One turn moves every row onto another: examples first, then more rows asked
k_629: [-0.06 -1.18  1.40  0.26  0.87 -0.37 -2.45 -1.82  0.32 -0.19  1.22  3.18
 -2.22 -1.02 -1.22  0.21  0.62  0.35  0.78 -0.88 -0.85 -1.04 -0.21]
k_224: [-0.67 -0.99  0.82 -0.70  0.91  1.75  2.43  0.42 -1.50  0.99 -2.62  0.46
 -0.20 -1.80  0.86  0.96 -1.41 -0.47  2.23  1.71  0.75  1.28  1.21]
k_971: [ 2.37 -2.07 -1.04  0.57  1.92  1.04 -0.62 -0.47  2.53 -0.05  1.55 -1.04
  0.59  2.63 -0.08 -0.44 -0.41  0.89  1.20  1.22  0.91  2.01 -0.07]
k_741: [-1.59 -0.16 -2.30 -0.30  1.14  1.31  1.25 -1.84 -1.53 -1.48  0.32  1.29
  0.76  0.94 -1.97 -0.32  1.88  0.67 -1.11  0.53 -0.73  1.60 -0.16]
k_156: [-0.12 -0.38  0.33 -0.21 -2.66  2.09  0.61  0.09  1.61 -1.16  2.65 -0.29
  1.49 -0.08  0.56  2.55 -0.67 -2.08 -0.54 -2.13  1.33  0.40 -0.44]
k_82: [ 4.34 -0.95  0.51 -0.54 -1.24  4.07  0.35  0.07  0.24  0.81 -1.83  1.31
  0.54 -1.30 -0.22 -1.31  0.52  1.90 -0.06 -1.58  2.05  0.34  1.18]
k_399: [ 1.38 -2.05  1.97 -0.38 -1.29  2.47  1.00  0.84 -0.64 -3.43 -0.89 -0.53
 -0.02 -1.40 -1.70 -0.25  0.57 -0.88  1.22  0.07 -0.78  1.79 -1.84]
k_447: [ 0.08  0.94  0.57 -0.46 -2.83  1.91  0.15  0.20  0.83 -0.34  3.56 -0.21
  0.58  0.50  1.78  0.75 -1.06 -2.00 -0.26 -2.45  1.54 -0.07  0.55]
k_105: [-0.02  0.33  0.55 -0.52 -2.77  2.54  0.75  0.18  1.40 -0.17  3.15 -0.10
  0.58 -0.28  0.62  1.26 -0.25 -2.06 -0.07 -2.52  2.18  0.75 -0.05]
k_477: [-0.78 -0.05  0.83 -0.45  0.50  1.35  1.54  0.53 -2.49  0.44 -2.15  0.07
  0.05 -0.48  2.44  0.22 -2.75 -0.31  2.04  1.67 -0.18  0.06  2.09]
k_61: [ 4.00 -2.19 -0.43  0.20 -1.19  3.76  0.13 -0.59  0.50 -1.02 -2.66  0.59
  2.10 -0.55 -0.69  0.69 -0.16  1.89 -0.63 -1.01  0.97 -0.15  0.67]
k_164: [-0.73  0.01  1.15 -0.67  0.53  1.83  1.84  0.85 -2.13  1.49 -1.95  0.56
 -0.81 -1.15  1.76 -0.33 -2.06 -0.01  2.24  1.41  0.97  0.87  1.98]
k_313: [ 2.40 -1.61 -0.83  0.00  1.75  1.03 -0.70  0.05  2.28  0.83  1.96 -0.72
 -0.31  2.68  0.32 -1.55 -0.20  1.00  1.62  0.67  1.47  2.07  0.17]
k_56: [ 1.36 -0.31  2.86 -1.19 -1.43  2.69  0.84  1.66 -1.14 -1.79  0.10  0.06
 -1.36 -1.43 -0.88 -2.89  0.69 -0.87  1.70 -0.81  0.36  1.57 -0.73]
k_976: [-0.09  0.24  0.18 -0.14 -3.04  1.81  0.07 -0.17  0.84 -1.49  3.02 -0.59
  1.64  0.79  1.56  1.99 -1.36 -1.95 -0.67 -2.12  1.05 -0.15  0.17]
k_947: [-1.38  1.03 -1.61 -0.94  1.37  1.82  1.42 -1.43 -1.78 -0.16  1.26  1.64
 -0.69  0.55 -1.61 -2.03  2.25  0.89 -0.60 -0.13 -0.05  1.75  0.47]
k_799: [-0.87 -1.30  0.40 -0.13  0.69  1.21  1.85  0.26 -1.90  0.25 -3.00 -0.08
  0.65 -1.01  1.48  1.48 -2.48 -0.11  1.92  2.12 -0.08  0.47  1.37]
k_925: [-0.13 -0.90  1.21  0.55  0.84 -0.83 -2.85 -2.04 -0.23 -0.85  1.28  2.62
 -1.30  0.11 -0.14 -0.05 -0.40  0.43  0.54 -0.81 -1.70 -2.00 -0.11]
k_714: [-1.35  1.72 -1.77 -0.75  0.94  1.35  0.54 -1.27 -2.71 -0.63  1.60  1.20
 -0.19  1.58 -0.39 -2.70  0.91  0.93 -0.81  0.09 -0.77  0.66  1.09]
k_150: [ 0.03 -1.42  1.20  0.51  1.06 -0.68 -2.31 -2.06  0.26 -1.04  0.98  2.69
 -1.48 -0.51 -1.08  0.77  0.33  0.26  0.57 -0.75 -1.61 -1.58 -0.64]
k_822: [ 2.30 -1.56 -1.00  0.58  1.50  0.58 -1.24 -0.26  1.83 -0.50  1.73 -1.21
  0.75  3.53  0.98 -0.99 -1.17  0.95  0.92  1.42  0.28  1.43  0.27]
k_534: [-0.04 -0.46  1.46  0.16  0.80 -0.60 -2.85 -1.65 -0.07 -0.25  1.81  2.88
 -2.23 -0.48 -0.28 -0.63  0.06  0.32  0.53 -0.95 -1.05 -1.62  0.21]
k_732: [ 0.23 -1.66 -1.79  1.51 -1.73  2.53  1.10  0.16  0.00  0.14 -1.88  2.07
 -1.15  1.93  2.98 -0.70 -0.52  0.50  1.25 -3.94 -1.07 -0.51  1.96]
k_746: [ 0.93 -1.30  1.81  0.15 -1.81  1.71 -0.22  0.75 -1.89 -4.79 -0.58 -1.16
  1.15  0.28  0.20 -0.82 -1.33 -0.71  0.62  0.02 -2.01  0.00 -0.74]
k_441: [ 1.11  0.32  2.96 -0.74 -1.95  2.09 -0.32  1.37 -2.36 -3.02  0.66 -0.72
 -0.49  0.10  1.22 -3.52 -1.02 -0.58  1.32 -0.70 -0.78 -0.13  0.25]
k_148: [ 0.39 -1.93 -1.58  1.29 -1.75  2.78  1.41  0.33  0.31  0.94 -2.02  2.51
 -1.66  1.10  2.00 -0.76  0.33  0.41  1.46 -4.01 -0.36  0.21  1.32]
k_673: [ 0.08 -2.88 -1.96  1.39 -1.62  2.66  1.68  0.12  0.85  0.12 -2.46  2.24
 -1.11  1.20  1.38  0.57  0.32  0.59  1.45 -3.84 -0.85  0.39  0.93]
k_939: [-1.60  0.47 -2.25 -0.12  0.91  1.05  0.56 -1.90 -2.42 -2.02  0.93  0.80
  1.07  2.15 -0.58 -1.16  0.45  0.97 -1.34  0.60 -1.38  0.46  0.60]
k_600: [ 4.01  0.13  0.32 -0.30 -1.78  3.68 -0.64  0.12 -0.74  0.02 -1.20  0.68
  0.86  0.38  1.47 -2.15 -1.11  2.05 -0.46 -1.63  1.35 -1.02  2.35]
k_330: [-0.06 -2.46 -2.18  1.85 -1.91  2.26  1.09 -0.04  0.32 -0.70 -2.37  1.77
 -0.35  1.81  2.31  0.28 -0.53  0.32  1.15 -3.64 -1.37 -0.34  1.39]
k_762: [ 2.20 -1.06 -0.95  0.30  1.48  0.79 -1.16  0.03  1.96  0.46  2.27 -1.07
 -0.11  3.19  1.25 -2.21 -0.88  1.09  1.24  0.80  0.96  1.47  0.65]
k_751: [ 3.79 -1.11 -0.17  0.56 -1.48  3.21 -0.79 -0.31 -0.59 -1.46 -1.97  0.31
  2.39  0.78  1.27 -0.25 -1.74  2.17 -0.95 -0.86  0.01 -1.31  1.58]

k_673 goes to k_330
k_441 goes to k_56
Now find these:
k_762 goes to k_313
k_61 goes to k_751
k_714 goes to k_947
k_976 goes to k_447
k_150 goes to k_925
k_477 goes to k_164

